In the rows, zero is written as 128.
A single turn carries every row of the set below to another of its rows. Some are shown first; where does it send the rows asked next?
deba: [109 143  98 121 119 147 135 136 112 141 139  91 137 139 164 163 100 146
 142 121 122 112 120 131]
parug: [ 81 128 140 133 133 143 144 120 116 132 141  83 122 145 146 149 111 137
 117 131 137 113 130 111]
ver: [121 135 139 118 151 113 105 155 142 126 113 144 105  97 135 140 140 131
 159 136 111 156 116  98]
Dabo: [114 151 125 109 140 137 170 140 127 120 125 159 109 111 148 131 146 152
 159 112  90 140  93 133]
geka: [143 120 133  87 154 147 144 136 132 122 106 129  99 136 138 121 147 122
 148 142 101 151  97 130]
numim: [114 150 126 110 141 136 171 142 127 119 124 161 109 110 146 131 146 151
 159 111  90 138  94 134]
Lus: [115 123 135 159 119 137 134 126 126 114 152  97  94 147 139 130 100 125
 117 135 123 111 130 125]
vola: [ 79 126 132 129 128 144 138 119 112 140 142  85 133 140 149 145 112 144
 126 134 138 116 127 106]
zun: [ 86 113 152 145 143 136 148 130 124 121 136  99 127 132 135 152 109 134
 114 122 140  98 135 122]
Sunes: [114 150 128 111 142 136 172 142 129 117 124 161 106 110 146 133 146 149
 157 111  90 137  95 136]
sed: [119 146 136 113 147 116 106 149 138 129 115 132  97 107 141 140 141 130
 156 141 108 164 114  94]
gida: [109 131  96 124 119 145 131 140 114 142 138 104 150 127 160 161 100 151
 149 118 126 106 120 132]
rilo: [111 128 125 152 112 141 128 121 120 123 155  91  99 150 146 126 102 131
 124 141 123 120 125 116]
pok: [ 83 101 139 141 137 137 137 132 122 133 138 111 150 118 135 145 110 147
 131 123 144  98 132 116]
zumit: [145 107 138  94 159 143 144 144 137 118 103 144 108 124 131 122 145 122
 150 136 104 141 100 136]
fopus: [117 123 122 140 137 136 147 151 127 120 132 113 133 124 146 172  96 135
 129 105 126  88 130 151]
pas: [117 110 140 166 124 134 135 133 131 110 150 110 102 136 132 131  99 125
 119 129 126 101 132 130]
zesu: [142 113 127  85 151 147 137 138 131 128 107 136 113 128 138 117 147 128
 158 143 104 151  96 127]
lura: [ 85 123 149 140 139 139 148 124 120 125 138  88 120 141 140 152 110 132
 111 127 138 105 133 117]
Keb: [123 137 149 122 156 111 112 157 145 118 111 142  94 101 132 145 139 123
 149 134 109 153 119 104]
som: [117  99 136 167 124 132 129 137 132 113 149 122 117 124 128 128  99 132
 128 127 129  98 132 130]
Kifif: [ 86 103 148 145 142 135 143 133 125 125 136 108 139 122 133 150 109 139
 122 121 143  95 134 121]
tib: [146 112 140  93 159 143 146 142 137 116 104 138 101 129 132 123 146 118
 146 137 102 143 100 136]
Rov: [115 117 113 137 133 138 139 152 125 128 133 118 148 117 146 167  97 143
 140 107 128  89 127 146]
Bezud: [113 154 124 108 139 138 171 139 126 121 126 157 106 113 149 131 147 151
 159 113  89 141  93 132]
Rig: [121 148 146 117 152 114 113 151 141 121 113 130  86 111 138 144 140 122
 146 137 107 160 117  99]
degu: [145 118 138  90 157 145 146 139 135 118 105 132  98 134 135 122 146 118
 145 139 102 147  99 133]
Gaz: [142 118 128  84 151 148 140 136 130 127 107 131 106 134 140 118 147 125
 154 144 102 153  95 127]
fadi: [122 134 144 121 155 111 109 157 145 122 112 145 102  97 132 143 139 127
 154 133 111 153 117 102]
det: [115 152 130 112 143 136 174 142 128 116 124 159 103 112 146 133 146 148
 155 110  89 138  96 136]
Soru: [115 154 130 110 142 136 174 140 128 116 124 157 102 114 147 133 146 148
 154 112  88 139  95 136]
Vati: [111 100 115 155 110 138 115 131 122 131 153 120 135 122 138 118 102 147
 146 136 131 110 124 116]
buro: [ 79 117 127 130 127 144 133 121 113 143 141  94 146 131 147 142 112 150
 134 133 142 113 126 105]
vano: [119 140 135 114 148 115 104 152 139 130 114 139 104 101 139 139 140 132
 160 139 110 161 114  95]
mimib: [114  94 126 163 118 134 121 136 129 122 150 126 131 118 131 123 100 140
 139 130 131 100 128 125]
Guf: [114 146 118 131 131 142 149 140 120 124 136  89 115 145 156 172  98 131
 122 114 120 102 126 143]
vif: [113 156 126 108 140 137 172 139 126 119 125 155 104 115 149 132 146 150
 157 113  89 142  94 133]
seg: [108 124 114 147 106 143 121 120 116 132 156  96 113 144 148 120 103 140
 136 144 124 123 122 110]
seded: [114 155 128 109 141 137 174 139 127 118 125 155 102 116 148 133 146 148
 155 112  89 141  94 134]
pob: [108 112 110 149 106 142 115 124 117 136 156 107 128 132 145 117 103 147
 145 141 128 119 121 111]
didi: [144 104 133  92 156 144 140 144 136 122 104 146 114 121 132 119 146 126
 156 137 105 143  99 133]
vute: [123 144 149 120 155 112 114 154 144 118 112 135  88 107 134 145 139 121
 146 135 107 155 118 103]
koni: [117 135 124 137 136 138 151 147 125 118 133 101 120 136 149 174  97 130
 122 109 122  93 130 149]
zit: [111 120 102 130 125 141 132 147 119 137 136 115 155 118 153 163  99 150
 149 112 128  97 123 138]
Kez: [ 81 106 131 135 131 141 133 128 116 140 140 105 153 122 141 142 111 151
 136 128 144 106 128 109]
Makud: [120 150 140 114 149 115 110 148 139 125 114 129  90 112 141 142 140 126
 151 140 107 164 115  96]
runud: [111 149 107 124 124 145 143 135 115 133 139  86 122 146 163 168  99 138
 131 120 120 110 122 136]
toso: [143 107 129  88 153 146 138 141 133 126 105 142 116 123 135 117 147 128
 159 140 105 147  97 129]

vola turns into zun
rilo turns into som
fadi turns into sed
Now find these:
koni turns into zit
det turns into Dabo
didi turns into Gaz

